arr =
[[133 107 142 112 128 143 133 135 124 135]
 [113 112 140 122 140 144 142 116 119 141]
 [136 109 131 115 132 129 130 139 105 124]
 [128 132 138 112 127 119 124 119 131 132]
 [135 124 117 120 124 131 112 135 122 116]
 [132 144 117 131 116 102 122 125 143 127]
 [112 138 122 129 126 114 142 114 143 145]]
arr[0, 0] -> 133
arr[-5, -7] -> 115
arr[0, -8] -> 142
arr[-4, -3] -> 119
arr[2, -8] -> 131
arr[-1, -4] -> 142
arr[-7, 5] -> 143
arr[2, 6] -> 130
arr[4] -> [135, 124, 117, 120, 124, 131, 112, 135, 122, 116]
arr[3, -6] -> 127
arr[0, 3] -> 112
arr[-1, 3] -> 129
arr[:, -1] -> [135, 141, 124, 132, 116, 127, 145]
arr[-5, 7] -> 139
arr[-6, 0] -> 113
arr[1, -2] -> 119
arr[3, 9] -> 132
arr[-1, -9] -> 138
arr[:, 6] -> [133, 142, 130, 124, 112, 122, 142]
arr[5, 6] -> 122
arr[2, -9] -> 109
arr[1, 7] -> 116
arr[-2, 9] -> 127
arr[5, 2] -> 117
arr[-1] -> [112, 138, 122, 129, 126, 114, 142, 114, 143, 145]
arr[-5, 9] -> 124
arr[0, -1] -> 135

A =
[[123 115 131 144 124 131 117 127 131 133 137 111 123 124 133 131]
 [123 110 131 142 125 130 116 127 132 137 137 110 123 125 132 133]
 [124 117 134 146 125 132 114 123 131 131 137 113 124 125 136 129]
 [124 114 133 144 124 131 116 125 131 132 137 111 124 125 139 131]
 [124 113 134 145 125 132 116 123 131 131 137 112 124 124 137 130]
 [123 111 136 149 126 132 114 121 132 126 137 117 123 133 140 127]
 [123 105 136 148 126 132 114 121 132 128 137 115 123 123 140 128]
 [122 115 136 150 127 131 115 120 132 125 136 118 122 128 140 126]
 [123 113 135 148 125 132 112 122 131 127 137 114 123 130 139 128]
 [122 109 137 147 128 131 112 120 132 125 137 119 122 129 141 125]
 [124 114 132 145 124 131 114 126 131 134 138 111 124 130 135 130]]
A[-11][-16] => 123
A[-2][-11] => 131
A[-11][9] => 133
A[1][-1] => 133
A[1][-4] => 123
A[6][9] => 128
A[:, 11] => [111, 110, 113, 111, 112, 117, 115, 118, 114, 119, 111]
A[-10][9] => 137
A[10][-4] => 124
A[9][8] => 132
A[:, -12] => [124, 125, 125, 124, 125, 126, 126, 127, 125, 128, 124]
A[:, 12] => [123, 123, 124, 124, 124, 123, 123, 122, 123, 122, 124]
A[0][6] => 117
A[-1][-5] => 111
A[7][0] => 122
A[0][-12] => 124
A[-11][5] => 131
A[10][15] => 130
A[-5][-5] => 115
A[1][-9] => 127
A[:, -13] => [144, 142, 146, 144, 145, 149, 148, 150, 148, 147, 145]
A[3] => [124, 114, 133, 144, 124, 131, 116, 125, 131, 132, 137, 111, 124, 125, 139, 131]
A[4][4] => 125
A[10][9] => 134
A[7][1] => 115
A[9] => [122, 109, 137, 147, 128, 131, 112, 120, 132, 125, 137, 119, 122, 129, 141, 125]
A[:, 15] => [131, 133, 129, 131, 130, 127, 128, 126, 128, 125, 130]
A[:, -6] => [137, 137, 137, 137, 137, 137, 137, 136, 137, 137, 138]
A[1][8] => 132
A[4][-11] => 132
A[7][-1] => 126
A[1][-11] => 130
A[8][-12] => 125
A[1][13] => 125
A[-3][-11] => 132
A[:, 1] => [115, 110, 117, 114, 113, 111, 105, 115, 113, 109, 114]

M =
[[145 132 110 116 137 112 148 112 140 130 108 105 120]
 [148 109 114 147 138 132 149 137 108 122 118 150 115]
 [135 124 127 145 108 137 144 131 116 142 110 120 149]
 [117 114 141 113 123 125 110 133 127 130 136 151 146]
 [149 114 136 152 116 107 107 148 128 114 142 137 143]
 [149 144 121 131 145 132 117 123 140 133 127 121 144]
 [121 134 149 147 107 137 140 149 129 118 104 148 117]
 [141 106 125 143 112 123 107 129 118 112 107 110 129]
 [110 125 130 125 109 117 130 142 130 127 142 126 113]
 [136 113 124 105 130 119 127 112 111 125 143 123 121]]
Rows and columns are counted from 0.
(0, 0) -> 145
(9, 7) -> 112
(3, 4) -> 123
(0, 4) -> 137
(0, 9) -> 130
(7, 7) -> 129
(1, 12) -> 115
(1, 10) -> 118
(5, 2) -> 121
(8, 7) -> 142
(7, 2) -> 125
(4, 6) -> 107
(3, 5) -> 125
(2, 9) -> 142
(4, 3) -> 152
(7, 6) -> 107
(5, 9) -> 133
(6, 9) -> 118
(2, 3) -> 145
(5, 5) -> 132
(4, 10) -> 142
(7, 5) -> 123
(2, 6) -> 144
(7, 3) -> 143
(1, 2) -> 114
(0, 6) -> 148
(2, 5) -> 137
(9, 3) -> 105
(0, 2) -> 110
(3, 0) -> 117
(4, 9) -> 114
(3, 3) -> 113
(8, 4) -> 109
(8, 3) -> 125

X =
133,112,131,124,121,114,123,106
135,115,132,124,119,119,123,115
133,112,131,124,121,115,123,110
133,112,131,124,121,114,123,106
132,112,132,124,121,114,123,102
133,112,131,124,121,114,123,107
133,112,131,124,121,114,123,105
X[0,-8] => 133
X[-1] => [133, 112, 131, 124, 121, 114, 123, 105]
X[-6,0] => 135
X[5,-5] => 124
X[5,6] => 123
X[-4,2] => 131
X[2] => [133, 112, 131, 124, 121, 115, 123, 110]
X[-4,1] => 112
X[-4,6] => 123
X[-5,-6] => 131
X[3] => [133, 112, 131, 124, 121, 114, 123, 106]
X[-3,-1] => 102
X[-6] => [135, 115, 132, 124, 119, 119, 123, 115]
X[-3,6] => 123
X[4,-3] => 114
X[-6,4] => 119
X[6,-3] => 114
X[5,7] => 107
X[-2,-8] => 133
X[-4,-5] => 124

data =
[[126 124 120 129 119 133 133 125 101 121 127 138]
 [128 114 120 127 125 125 149 143 134 124 111 123]
 [120 116 120 127 125 113 123 145 112 123 112 122]]
data[0, 0] -> 126
data[0, 7] -> 125
data[:, 11] -> [138, 123, 122]
data[0, 5] -> 133
data[1, 4] -> 125
data[:, 6] -> [133, 149, 123]
data[2, 7] -> 145
data[2, 6] -> 123
data[2, 8] -> 112
data[:, 4] -> [119, 125, 125]
data[0, 1] -> 124
data[0] -> [126, 124, 120, 129, 119, 133, 133, 125, 101, 121, 127, 138]

W =
128  137  143  125  124  114  126  139  137  118  138
129  119  119  127  133  140  128  118  118  134  117
139  115  104  129  136  143  134  114  119  133  123
125  120  134  128  135  140  124  121  116  133  118
132  126  124  123  130  129  128  123  127  128  125
118  133  142  130  127  126  123  131  127  130  126
131  138  135  124  123  116  124  134  137  118  138
141  122  109  121  130  127  135  123  132  117  139
141  129  107  119  127  120  133  128  138  114  134
120  131  135  128  127  126  126  129  127  130  124
W[0, 0] -> 128
W[-8, -4] -> 114
W[1, 9] -> 134
W[:, -1] -> [138, 117, 123, 118, 125, 126, 138, 139, 134, 124]
W[4, 3] -> 123
W[:, -9] -> [143, 119, 104, 134, 124, 142, 135, 109, 107, 135]
W[-8] -> [139, 115, 104, 129, 136, 143, 134, 114, 119, 133, 123]
W[-4, 4] -> 123
W[0] -> [128, 137, 143, 125, 124, 114, 126, 139, 137, 118, 138]
W[6, 1] -> 138
W[:, 7] -> [139, 118, 114, 121, 123, 131, 134, 123, 128, 129]
W[-5, -5] -> 123
W[4, -9] -> 124
W[4, -5] -> 128
W[-7, 6] -> 124
W[6, 3] -> 124
W[6, -1] -> 138
W[6, -6] -> 116
W[0, -2] -> 118
W[4, -4] -> 123
W[-1] -> [120, 131, 135, 128, 127, 126, 126, 129, 127, 130, 124]
W[:, 0] -> [128, 129, 139, 125, 132, 118, 131, 141, 141, 120]
W[-5, -8] -> 130
W[-6, -1] -> 125
W[8, 8] -> 138
W[1, -9] -> 119
W[:, -6] -> [114, 140, 143, 140, 129, 126, 116, 127, 120, 126]
W[4, 5] -> 129
W[0, -8] -> 125
W[-7, 4] -> 135
